T: 3 groups of rows, each row roughly a mix of its group's hidden directions:
T (108 x 10):
0:   8  -7 -13  13  15  19   8  22   9  -9
1:   3   4 -23 -10  15   8   0  27   7  -9
2:   2 -22  12  25  -4  -2  17  -5  -7  12
3:   7  -5  17  -5   9  12  -9  15 -17  24
4:  -5  24 -15 -13 -21  -7   0   9 -12   9
5: -14  -2  27 -16  -1  12 -17   1  -2  12
6:  20 -21   4  20  11   6  -5  16   4   9
7:   5 -13  24  16   2  -5  -3 -25   6   6
8:   3  18  -5 -12   1  19 -16  19  14   9
9:   4 -11  18  -9   6   9  -7   6 -17  28
10:   5 -12 -12  17  13  19  15  15  14  -3
11: -12   5  14 -11 -22 -14  -3 -18 -16   7
12:   2  -5  26  17  -5  -7   0 -27   0   5
13:   8  -1 -24  15  -3 -18  17 -12   1 -13
14: -21   5  21 -17  -6  -6   1   4 -16  15
15: -12  24  -2 -18 -15   2  -6  13  -8  14
16:  10 -14   3   4   1  -1  22 -26   5 -17
17:  21   3 -17  13   4  16  -9  13  13 -12
18:  23  -4   5   4   9  19   3  24   3 -14
19:  -3 -15  29   1  12  18 -14   2   3   5
20:   8   0 -23  -9  11  11   0  28   4  -9
21:   8  -8  24  20  17   6 -14   0  12  -6
22: -17  20  -3 -10  -5   0 -21  16  -4  16
23:   8  14   2 -31   6  12 -13  11  -5  -4
24:   3 -18   1  12 -14   4  25 -19  -8   3
25: -13   3  15 -14 -17 -15  -8 -17 -17   3
26: -24   3  19 -16  -6 -11   4  -7 -13  15
27:  -8  24 -11 -21   1   0 -21   8   6  -3
28: -17  10  19 -17  -6   4  -9  11  -9  19
29:   8 -22  -1  11   5 -13  19 -16 -10 -14
30: -17  14  15 -19  -7   5  -8  11  -8  20
31: -16  23  -8 -22 -13 -10  -2   1   0  13
32:   6 -15  18   9  20  17 -13   7  15  -2
33:  -5  14 -18 -11   0  -9  -5 -15  17 -22
34:  -4 -16  15  13  -5  -8  19 -12 -18  14
35:  -2  14  21  13   1 -15  -7 -24   8   9
36: -21  24 -10 -13 -17  -6   6   6  -8   5
37:  -7  23 -13 -14   2   0 -23  16   7  -4
38: -20  20   0 -21 -10  -9   2   3  -6  16
39:  -2  13 -26  -3 -12 -22  15 -10  -3  -3
40:  17 -22  18  18  11   5  -4 -13   7  -1
41:  15  15  -1 -11  10  15 -13  25   2  -9
42: -18  22  -5 -23 -11 -10  -1  -1   1  16
43:  17 -16 -10  23  11  -1   7  -5   7 -19
44:   3 -10  21   3  17  21 -15  11  12   1
45:  11  -9   1  25  19  13   5   3  19  -1
46:   5  21  -4  -7   2   8 -12  31  -3  -9
47: -18  18   1 -12  -8   0  16 -19  -4 -17
48:  -6 -22   5   8  -4  -8  12 -29   1  12
49: -16  24 -12 -19 -12 -14   4   0  -8   4
50:   2 -26  23   8  17   8  -2  -9   4  -7
51:   6  -5  11 -19   9  10 -17  13 -12  21
52: -18  22 -10 -13  -4  -3 -22  11   3   8
53:  10  17  -9 -20   5   8 -18  18   7 -12
54:   6 -10  29   9  -3  -6 -13 -22  -2   4
55:  12  16  -2 -24   7   9 -16  19  -3  -7
56: -18  10   1 -13  -8  -1  16 -26  -1 -13
57:   5 -27  21  10  17   6  -1  -8   3  -8
58:  -8  10  12 -14 -15 -19 -11 -19 -11   8
59:  -5   9  26  15  -3 -10  -6 -23   5   9
60:   4   9  24  -4  -1 -16 -25 -14  -3   0
61: -10 -18   0  20  -6 -10  14 -24   6   6
62:   4 -26  19  14  18   6   0  -8   4  -9
63:  24  -3   5   6  10  18   1  24   2 -11
64:   3  -9  22  15  -9  -5   5 -28  -2   6
65:  13   8  -5  -8   9  14 -18  28   8  -5
66:  18   0 -23  17   3   3   0   3  13 -21
67: -16   8 -10 -25 -20 -10   3   1 -14   5
68: -11  -1  -9  30  -6 -10  14  -6  12 -13
69:   5  17  19  14   7 -13 -11 -21   7   5
70:  17 -21  -4  22   9  -1   7  -7   1 -19
71:  10 -11   1  25  18  14   7   4  19  -2
72:  -5   6  26  12  -5 -11  -8 -23   5  10
73:   1 -24  10  12   2 -12  14 -16 -14 -12
74: -23  -4  26  -3  -1 -10   2  -5 -14  15
75: -10 -15   2  15  -5 -12  19 -27  -1   0
76:   1   3   4   2   7   1 -24  15  -5  29
77:  -7  11 -28 -12   3   5   9  23   1  -3
78: -22   1  26  -7  -1   7 -12  -2  -2  19
79:  13 -15   5  14  20  15  -8   2  20 -10
80:  14 -10 -17  21   7 -13  15 -10   5 -13
81:  10 -26   8  18   9  -6   9 -13  -6 -14
82:   1   6 -25   3 -11 -21  15 -14  -3  -9
83:   5 -19  -2  14   1 -17  18 -17 -12 -12
84: -12   9 -28 -14  -4   3  15  18   3   2
85:  23  -5   0  10  10  14   1  23   7 -15
86:  -2  23 -16 -10 -22  -6   1  12 -15   5
87: -10  13 -15 -27 -14  -9  -1   8 -14  -1
88: -14   5  18 -10 -18 -16  -7 -19 -11   8
89:   3  -2  25  -1 -10 -12 -15 -23 -10   4
90: -20  25  -5 -14 -16 -13   3  -2  -5   7
91:   4  22  -6 -14   2   8 -15  27  -1  -8
92:  21   4   6 -12  11  21  -3  21  -1 -11
93:   3   6 -18  -5   6   5 -12   1  27 -21
94:   0   0  23  -6 -13 -15 -13 -23 -11   6
95:   1  12  -3 -35   5   8 -16   5  -1  -5
96: -12  15  -5 -15 -21 -14   7   0 -21   7
97: -11  14  25  12  -7 -10  -8 -18   6  12
98:  14 -30  -9  -3   8  12   7   7  -9 -13
99:  14 -12  -3  18  12   8 -15  20  13   8
100: -12  15  -3  -5  -2  -2 -24  19  -4  21
101:  -1  23 -23  -5 -19  -9   7   7 -10   4
102: -19  15   2 -23  -9  -6   3 -22  -8   2
103: -12  -1 -12  25 -10 -12  15  -6  12 -16
104: -11  21   3 -11  -2  12 -17  18  11  15
105:  11 -12   8  28  17  12   5  -3  14  -1
106: -19  21  -9 -18 -17 -12   6  -1  -8   6
107:  -8  12 -26 -23  -4  -2   5  17  -6  -3
which group is each row in? (one row of each group first):
 10 -11  25  24   6   4  -6 -15   5   1 : <93>
-16  12   4 -19  -8  -2  14 -24  -7 -10 : <59>
 -1  25 -25  -1 -18  -8   4   9  -6   4 : <47>

 12 -22   1  24  14   2   6  -8   6 -16 : <47>
 11 -11 -23  -1  14  14   9  21   7  -8 : <93>
-12   7   9 -18 -19 -16  -7 -15 -16   5 : <93>
 20 -19   2  -1  20   8 -15  10   5 -12 : <93>
  1 -22  10  26  -4  -2  19  -8  -4   8 : <59>
  5  11 -17  -9  10   7  -6  29  -4 -15 : <93>
 21 -14  -8  23   6   9   1   2   3 -21 : <47>
 18   8 -29   5   2   3  -1   4  18 -12 : <47>
-12   8   5 -24 -18 -15 -10  -6 -16   3 : <93>
23  5  4 -8 10 18 -5 25 -1 -9 : <59>
 -1   7 -16 -20   5  -5  -8 -16  16 -21 : <59>
